One turning vector, and how many ticks it has turned
The counts run from 0 to 386.
[ 22  37   0 -11  17  20  41  17  10   6  15  35  18 -47 -50  22  19  67
  10   3 -34   5   2   2  19 -48   6  -3  -4  30   0  42 -15  20 -22  -5
  50 -21 -18  32  26 -13 -17 -40  25  14 -13  14  27] | 385
[ 34  29   1  30   2  14  44   9   4  26  11  28  -1 -67   0   1  29   8
 -27  12 -49  11 -16 -25  29  29  43  25  -7  -7  30  55 -17  11 -34  -6
  11 -36   0  35  -4  -8 -12  18  22  38 -19 -38  29] | 307
[  9  27  27  27   4  16  16  16   2  24  25  32  28 -47  -4  33  18  41
  13  12 -53 -46  -1 -30 -17   1  23  54 -14   7  19  51 -10  50 -23  -9
  34  -1 -14  35  -1  -8   7 -24  21   2  14  -2  42] | 39
[-16  19  -2  12 -23  26  50  30  -9  -3  -1  30  31 -41 -15  12  19  48
 -37 -15 -17  21  32 -24  39 -20  -4  21 -10  19  15  58   6  51  -7   8
  29 -37  -6  38  14   4  -1 -30   7  18 -56  -3  22] | 120
[-15 -22 -22  25   9  13  -1 -17  26   7  19  40  12 -34  -1 -13  18  40
 -32  -3 -45  -7  13 -17  21  -5   6  55 -10   6  33  43  10  44 -36   3
  55  -6  18  42   2  12  21 -35  17  16 -18 -26  45] | 333
[ 13  36 -29  16  -8  39  41  23 -11  10  26  24  39 -65  21 -19  27  11
   6  -9 -45 -19  14 -26  36 -12  32   6   3  15  -1  53 -23 -27 -29  14
  31 -15  -1  16  24 -15 -41   4   2  37 -18 -22  43] | 177
[ -2  -8 -21  21 -11  20   0   2  45  -3  23  30  -5 -64 -10  -8  15   6
 -46   4 -45  37   2   6  37  -4  41  43   6   5  33  50   7  31 -29  -3
  26  -1   4  42 -19  -8   8 -16  32   9 -23 -43  17] | 63
[ 19  11   3  12  -6  20   2  17  28  26  29  40  -6 -80 -15  17  19  19
   2  11 -74  -3 -27  -1  14 -12  61  26   3  11  13  63 -26  21 -31 -11
  21  -4 -26  37 -14 -23  -5 -13  30   7   2 -21  14] | 57
[-22  23  -7  17 -36  20  14  25  10 -13  20  40  18 -30 -32  35  10  56
   6 -28 -37  -1  21  -2  21 -35  24  23 -12  25 -13  64  -1  45   5   5
  13 -10 -38  31   6  -4   0 -48  17  -9 -31   2  18] | 113
[ 23  31 -18  30  -9  44  40  28 -21  10  29  14  26 -56   2  -5  19   7
  16  -9 -65 -38   0 -25  12  -7  35  12  -7  14   1  52 -27 -26 -37  27
  29  -1  -5  12  23 -11 -53   2   7  26  -6 -28  38] | 178
[ 28  27  14  26  15  16 -11   1  25  -3  10  26 -11 -67 -37  19  19  10
 -10  20 -70   4 -17  11   2 -21  45  25 -11  15   4  30   1  20 -56   8
  22  14  -6  32  -6  -7 -23 -22  66   8 -10 -34  14] | 59
[-17  12 -25  35 -21  44   7  24   6 -12  15  20  47 -61  17 -16  27   3
 -39 -10 -31  18  33   3  24  -1  44  36   4  29  15  48  23   5 -30  30
  31  25  10   9   7   0 -21  10   7  10 -38 -37  20] | 194
[ 30  14 -30  16  16  26  11  11  31  17  20   1  33 -45 -10 -19  27  40
 -25  12 -14  38   2  14  45 -23  34  26  -3  37  30  60  -5 -15 -34   0
  68  -1  29  16  18 -13   2  21  31  13  -7 -12  24] | 221
[ 10 -22 -32  33  11  23  13  -1   8   2  -2  33   4 -56 -42 -14  19  10
 -29   5 -51  26  -5 -17  53 -14  53   8   2   9  30  54   1  13 -45  33
  33  -6  34   9  -3  -9  -4 -17  30  30 -43 -18  24] | 352
[ 42  13  11  21  26  23  -8  -4  27  14  21  38  12 -36 -36  14  25  28
  11  21 -63 -13 -28  -2  -7  -6  47  41 -17  14  25  46 -24  31 -40  -8
  43  -5  12  20   8  -5   2 -22  42   3  21  -5  45] | 50
[ -2  47  33  50  23  22  -3  14  14   3  -3  33  20 -43 -10  27  18  28
 -16   9 -41 -42  20 -14 -12   9  38  54 -33  15   6  24  16  40 -39  20
  20   9  -8  33   2   8  -2 -27  38   3 -15 -29  34] | 31
[ 17  71   6  50  45  -4  36  16  -3  20  22  15  16 -26  -8  12  17  52
  10  17 -34 -29  -2 -33  18   7  23  20 -44  12  -6  40 -19  -8 -24   4
  36 -34 -17  38  20 -14 -15 -18  28  27   1 -18  32] | 2
[  5  16 -25  23 -24  37  42  21 -19   7  29  20  38 -32  16   4  21  28
   7 -29 -47 -49  18 -24   7  -3 -16  43  -5   8   9  58 -15   9 -17   5
  44 -12  -9  27  34   7 -25 -15  -6  31  -3 -22  56] | 168
[ 19  40 -26  56   9   3  44  19  -9  21  20  14  24 -41   6 -15  22  27
 -16   8 -28   5  -9 -42  39  40  38  32 -25   1  25  59 -15 -16 -23  16
  23 -40   5  24   2 -11 -12  16  18  34 -26 -34  31] | 8
[ -2  39   5  53  10  21 -24  14  25   0  14  38  16 -12 -19  17  10  30
   5   2 -48 -17   0   0  -7  12  75  59 -46   9   2  48  -7  20 -34   5
  13   6  -9  27   7   1   3 -23  32 -18   1 -32  34] | 22
[ 19  50 -12  23  28  19  -6  14  31   5  27   7  20 -50 -30  10  19  35
  -4  11 -34  21   1  36  22 -24  49  16 -14  47  -5  50 -14 -28 -36  -3
  49  22 -10  32  17 -17 -19  -2  48  -5   6 -17  12] | 227
[ 19  19 -30   7 -37  47   5   6  31 -21  18  30   9  15 -19  -7  34  18
 -24 -13 -42  32  -7  27  21  -3  34  44 -24   3  19  57  12  13 -36 -10
  27 -12   8  16  29  35 -19  -6  10  -3 -32 -35  50] | 146
[ -3  12 -32  32 -36  44  25  10  12 -22  13  17  14  -5   4 -17  29  15
 -40 -18 -38   4  27   5   9  10  -4  51 -23  11  17  48  24  17 -32  13
  32   3  13  31  30  35 -34  -7   7  10 -35 -45  47] | 156
[ 30  -3 -10  14 -13  33  63  16 -10   7  -3  25  28  -6 -41   1  35  38
 -19 -10 -28  21   8 -16  29 -11 -10  34 -15  11  32  55  -2  47 -24   9
  41 -31  32  18  39  21  -7 -10  10  12 -43  -3  49] | 128
[ 14  42  -3  19   8  41   7  10  -3 -21  21  27  26  -3  -8  -1  19  32
   2 -19 -49 -44  27   5 -18 -15  -9  48 -42   8  -7  31  16  13 -42   7
  46   8  -6  31  46  20 -35 -36  28   8  -3 -23  55] | 162
[ 22  32  18  20  -8   8  41  21   3  38  30  31  20 -44   2  18  20  40
   1  12 -46 -20 -12 -35   6  17  27  54 -12   1  26  62 -27  35  -3 -24
  26 -34 -21  37   1 -11  19  -7  11  11   2  -8  35] | 299
[ 11  22 -21  53 -20  10  28  26  -2  14  24  17  23 -15 -23  19  13  44
  -6  -8 -43  11 -15 -15  36  36  62  50 -25   8  12  85 -26 -10  -1  11
   5 -30 -12  11   3  -9   3  15  16  -7 -26 -31  18] | 270
[ 24 -17 -12  35   6  22 -20 -15  42  -3  17  20  -8 -29 -40   4  18  15
 -24  10 -67  19 -16  23   9  -2  42  58 -17   5  30  53   6  25 -51   4
  31  14  14  18  -4  13   2 -11  51 -12  -9 -38  28] | 61
[ 39  20 -20  35  -9  20  40  33   0   5  24  -7  22 -72 -12   9  25  19
 -24   0 -30  23  -9   8  28  -4  19  28  11  42  18  65 -13 -26 -22  16
  53   3   9  12  13 -18 -23  33  24  10 -20 -30   3] | 223
[ 33  22 -13  24 -10  15  15  30  13  19  38   3  31 -50 -26  26  22  44
  10  -2 -52   2 -13  28  11 -14  29  35  -2  44   5  74 -28 -23  -7  -8
  44  11 -28  19   9 -18 -19  16  34 -15   7 -13  11] | 225
[ 24  45 -13 -13 -42  40  28  33  10  -2  33  38   9 -19 -24  12  23  30
  18 -19 -59  14 -22  12  15 -21  32  17 -13  14  -4  72 -28   2 -17 -23
  22 -24 -31  24  28  -5 -34 -14   2   6 -17 -13  41] | 141
[ 32  24 -26   7 -27  46  52  22  -2   1   4  33  13 -34 -25  -9  36  16
 -25  -3 -35  44  -7  -7  43  -9  12  14 -16   4  19  57  -6   6 -28   5
  23 -40  13  21  26  11 -36   5  11  29 -45 -26  42] | 138
[  9   0   5  38  13   7  14   1   9   6  13  23   1 -52 -40  37   3  48
  -5  -8 -62 -46  16  -4  -2 -24 -11  28  -5  20   4  39   2  41 -29  21
  52  15 -16  46   3   5 -23 -52  50   2  -4 -14  16] | 77
[-16  16   5  33   6  16  14  16  13  19   6  37  31 -57  20  -6  28  31
 -40  14 -22  -2  27 -28  23  15  31  61  -9  -4  36  42  17  49 -23  -4
  34 -21  17  36  -6  -3  23 -14   5  22 -27 -23  31] | 35
[  8  28 -26   9 -12  35  33  22  -6  10  39  36  37 -33  22   2  16  37
  24 -25 -57 -46  12 -17   2 -16  -8  28  -8  13   1  56 -17  -2 -17  -6
  60  -4 -12  29  31  -2 -17 -26  -3  18  11 -12  54] | 169
